In the data rows, 128 means zero.
Here are some points:
Array([ 42, 116,  83,  96,  94,  95, 140,  81, 153, 101, 142, 150, 100, 140,
       139, 145, 173])
Array([253, 246, 150, 152, 183, 170, 123, 177, 108, 144, 102, 100,  74,  79,
        98, 106, 102])
Array([ 66,  82,  97, 105,  87, 109, 118, 100, 159, 119, 116, 129,  94, 147,
       142, 131, 136])
Array([ 62, 108,  94, 122, 142, 153, 142,  80, 148,  82, 142, 151, 132, 167,
       148, 128, 129])
Array([ 80, 115, 128,  99, 111, 119, 104, 129, 133,  81, 123, 153, 129, 171,
       138, 132, 149])
Array([159, 176,  90, 100, 151, 163, 125,  80, 118,  78, 189, 109,  50,  58,
       148, 102, 150])
Array([ 94, 108, 107, 115, 126, 117, 117, 103, 154,  96, 156, 164, 120, 150,
       159, 143, 140])
Array([114, 123, 127, 124, 130, 117, 113, 113, 143,  89, 174, 143, 116, 104,
       149, 133, 132])
Array([156, 116, 129, 123, 160, 109,  88,  93, 138, 112, 164, 148, 103,  98,
       133, 121, 136])
Array([244, 187, 172, 144, 182, 172, 136, 134, 129, 123, 144, 106,  78,  52,
       181, 105, 133])
Array([183,  55, 172, 158, 149, 133, 156, 125,  94,  93, 158, 125, 135,  59,
       139, 125, 106])
Array([ 89,  96, 151,  76,  76,  96,  92, 114, 143, 170, 157, 157, 150, 156,
       162, 133, 139])
Array([ 97,  90,  96,  75, 132, 135, 101, 131, 150, 106, 143, 151, 112, 118,
       152, 165, 143])
Array([ 90,  98,  95, 135,  65,  89, 132, 122, 137, 164,  99, 147, 167, 177,
       120, 164, 144])
Array([238, 176, 163, 115, 199, 149, 129, 164,  75, 174,  96,  97, 107,  84,
       107, 116, 161])
Array([107, 125, 101,  97, 119, 121, 128, 126, 149,  96, 129, 138,  77, 123,
       123, 103, 132])
Array([109, 121, 146, 168, 123, 165, 166, 140, 170, 130, 144, 111, 111, 142,
       147,  74, 108])
Array([ 85, 101,  86,  96, 101,  98, 103, 128, 161,  55, 126, 150, 138, 168,
       115, 144, 115])
Array([ 91, 125, 135, 126, 105,  87,  92, 153, 139, 174,  94, 160, 159, 170,
       127, 162, 145])
Array([ 83,  98, 129, 102, 104, 111, 118, 135, 169,  84, 140, 148, 108, 161,
       152, 178, 140])
Array([125, 109, 205, 151, 116, 134, 165, 137, 152, 126, 134, 106, 129, 147,
       123,  68,  73])
Array([134,  92, 151, 151, 123, 131, 122, 166, 138, 151, 152, 104, 135, 132,
       119,  90, 121])
Array([107, 136, 140, 143, 139, 103, 103, 119, 162, 135, 138, 154, 103, 171,
       157, 112, 104])
18 more points follow, each with its number after it:
Array([ 75, 141, 189,  88, 145, 112,  97, 127, 135, 108, 147, 120, 121, 198,
       161, 107, 113]) 0
Array([112, 148,  80, 143, 108, 133, 136, 160, 119, 166,  93, 110, 141, 134,
       114, 179, 162]) 1
Array([178, 198, 167, 123, 143, 118, 138, 154, 175, 139, 117,  57, 120,  81,
        77,  59, 181]) 2
Array([ 96, 140, 162, 127, 117, 142, 133, 181, 106, 199,  54, 115, 173, 113,
        53, 152, 131]) 3
Array([133, 156,  87, 128, 121, 152, 110, 119, 106, 160, 101, 128, 158, 122,
       112, 194, 136]) 4
Array([ 63, 128,  98, 138, 119, 102, 134, 123, 132, 171, 114, 138, 141, 165,
       105, 181, 158]) 5
Array([110, 186, 106, 120, 138, 145, 120, 151, 130, 138, 105, 125, 166, 144,
       115, 165, 162]) 6
Array([144, 107, 158, 160, 142, 160, 157, 114,  83, 121, 136,  84, 168, 108,
        85,  80, 103]) 7
Array([195, 142, 128, 126, 152, 215, 117, 108,  61,  40, 124, 137,  42,  82,
       160, 135, 140]) 8
Array([222, 182, 105, 105, 155, 166, 102, 118, 140,  73, 148, 147,  84,  59,
       141, 166,  98]) 9
Array([ 69, 151, 131, 102,  88, 108, 124, 139, 151, 200,  90, 128, 186, 177,
       116, 152, 172]) 10
Array([228, 205, 164, 119, 202, 171, 146, 162, 148,  94, 132,  90,  62,  58,
       158,  70, 133]) 11
Array([100, 115, 112, 114, 152, 128, 136, 131, 122,  62, 156, 139, 105, 121,
       125, 131, 168]) 12
Array([127, 132, 137, 139, 143, 124, 156, 134, 147, 109, 155, 121, 130, 150,
       151, 117, 136]) 13
Array([142, 114, 146, 155, 113, 117, 143, 146, 120, 136, 111, 116, 167, 152,
       146, 102,  81]) 14
Array([133, 154, 109, 139, 127, 111, 151, 152, 123, 170,  66,  99, 169, 155,
        77, 147, 148]) 15
Array([239, 177, 147, 124, 214, 173, 142, 111, 137,  81, 158,  90,  64,  62,
       132, 112, 111]) 16
Array([125, 146, 104, 119, 154, 117, 116, 110, 145, 107, 135, 150,  81, 130,
       157, 135, 127]) 17
Which of these numbered points is nearest to each point below, ignoring the 2 directions in which the first points spread most? Its number follows each.
Array([ 72, 100, 111, 143,  95,  86, 143, 134, 125, 150,  55, 131, 169, 178,
        78, 192, 142]) > 15
Array([ 70, 112,  84, 148, 102, 144, 122, 168, 107, 164, 106, 146, 168, 181,
       138, 183, 146]) > 1
Array([134, 157, 179, 150, 148, 172, 139, 181, 139, 141, 119, 112, 111, 125,
       103,  38,  97]) > 11
Array([ 37, 120,  97, 113,  84, 121, 103, 136, 121, 184,  83, 160, 187, 163,
        88, 170, 170]) > 3
Array([255, 171, 170, 251, 234, 200, 228, 214,  24, 144, 150,   0, 134,  51,
        63,  65, 103]) > 7
Array([151, 149, 195, 153, 166, 152, 126, 171, 147, 108, 108, 126, 112, 111,
        96,  56, 113]) > 11
Array([107,  88, 103,  91, 107, 107, 122,  92, 143, 110, 140, 144, 133, 164,
       139, 138, 140]) > 16
Array([116, 155, 118, 134, 134, 114, 135, 140, 100, 150, 113, 122, 138, 145,
        95, 173, 146]) > 5
Array([114, 145, 103, 116, 142, 135, 121, 138, 116, 130, 114, 124, 144, 105,
       144, 178, 156]) > 6
Array([194, 207,  99, 106, 159, 202, 165, 164,  43,  87,  65, 109,  78,  78,
       113, 132, 163]) > 1
Now 18 new points, numbered from 0 again:
Array([255, 130, 142, 197, 224, 166, 216, 146,  77,  94, 198,  15,  67,  46,
        69,  72, 113]) 0
Array([121, 124, 108, 115, 135, 141, 128,  88, 146, 101, 150, 138, 102, 107,
       144, 145, 132]) 1
Array([205, 123,  66, 118, 147, 163,  95, 106, 137,  79, 192, 173,  96,  90,
       159, 171, 118]) 2
Array([236, 196, 131, 107, 191, 147, 125, 152, 152,  76, 161, 108, 105,  59,
       149,  81, 102]) 3
Array([ 92,  80, 184,  98, 112, 118,  87, 120, 135, 171, 139, 166, 172, 141,
       144,  97,  90]) 4
Array([120, 154, 175, 172,  97, 145, 144, 169,  63, 163,  43,  94, 139, 137,
        80,  94, 119]) 5
Array([133, 114, 149, 151, 135, 153, 132, 171, 110, 142, 113,  88, 139, 132,
       139,  85,  88]) 6
Array([ 74, 118, 121,  83, 114, 114, 138, 103, 161, 120, 129, 145,  76, 158,
       146, 110, 146]) 7
Array([133, 107, 159, 146, 128, 132, 158, 128, 103, 136, 143, 107, 147, 118,
       136,  99, 126]) 8
Array([154, 110, 102, 140, 148, 114, 104, 110, 153, 103, 156, 155,  94,  95,
       150, 112, 123]) 9
Array([ 95, 135, 119, 157,  96,  95, 123, 119, 121, 165,  95, 137, 156, 160,
       119, 167, 163]) 10
Array([ 98, 104, 139, 121, 113, 103, 131, 122, 175, 140, 135, 105, 170, 128,
       108,  97, 151]) 11
Array([129, 142, 199, 171,  92, 123, 136, 150, 121, 173,  98, 114, 156, 153,
        86, 115,  88]) 12
Array([248, 230, 126, 125, 169, 142, 145, 166,  95, 161, 121,  87, 105,  68,
       115, 113, 122]) 13
Array([ 85, 114, 138, 125, 141, 103,  83, 133, 141, 126, 151, 146, 101, 189,
       181,  70,  94]) 14
Array([ 93, 132,  99, 138,  92,  99, 108, 102, 150, 113, 129, 132, 105, 148,
       133, 150, 158]) 15
Array([ 60, 102, 121,  93,  86,  92, 110,  93, 142,  94, 124, 159, 110, 177,
       163, 129, 124]) 16
Array([147,  96, 164, 165, 108, 129, 157, 143, 154, 124, 129, 108, 132, 141,
       124,  99,  90]) 17
Which of these numbered points is nearest to each point below, ignoring the 2 directions in which the first points spread most? Its number follows each.
Array([171,  78, 181, 116, 111, 163, 163, 147, 100, 122, 184, 145, 159, 118,
       145,  91, 118]) > 8
Array([ 78,  98, 117, 132,  83, 100, 139, 112,  91, 163,  84, 123, 162, 160,
       132, 183, 163]) > 10
Array([ 83, 100, 137,  84,  83,  83,  80, 139, 139, 153, 153, 159, 184, 152,
       125, 125, 114]) > 4
Array([ 50,  91, 116, 120,  88, 137, 107, 124, 172, 125, 120, 167, 124, 155,
       145, 140, 124]) > 1
Array([ 69, 141, 100, 151, 106,  93, 143, 135, 118, 170, 100, 115, 174, 153,
        90, 190, 175]) > 10
Array([112, 106,  88,  96, 104, 113, 112,  87, 147, 141, 157, 136, 129, 156,
       144, 164, 126]) > 1
Array([157, 100, 103, 155, 147, 149, 142, 109, 166,  98, 132, 133,  95, 121,
       137,  87,  83]) > 17
Array([255, 134, 202, 240, 188, 155, 186, 125, 100, 145, 165,  34, 110,  68,
        62,  71, 148]) > 0
Array([136,  97, 189, 149, 128, 149, 160, 126, 132,  92, 170, 122, 104, 107,
       124,  78, 106]) > 17
Array([196, 147, 164,  87, 179, 106, 116, 134, 134, 149, 162,  55, 141,  66,
       100,  75, 120]) > 11
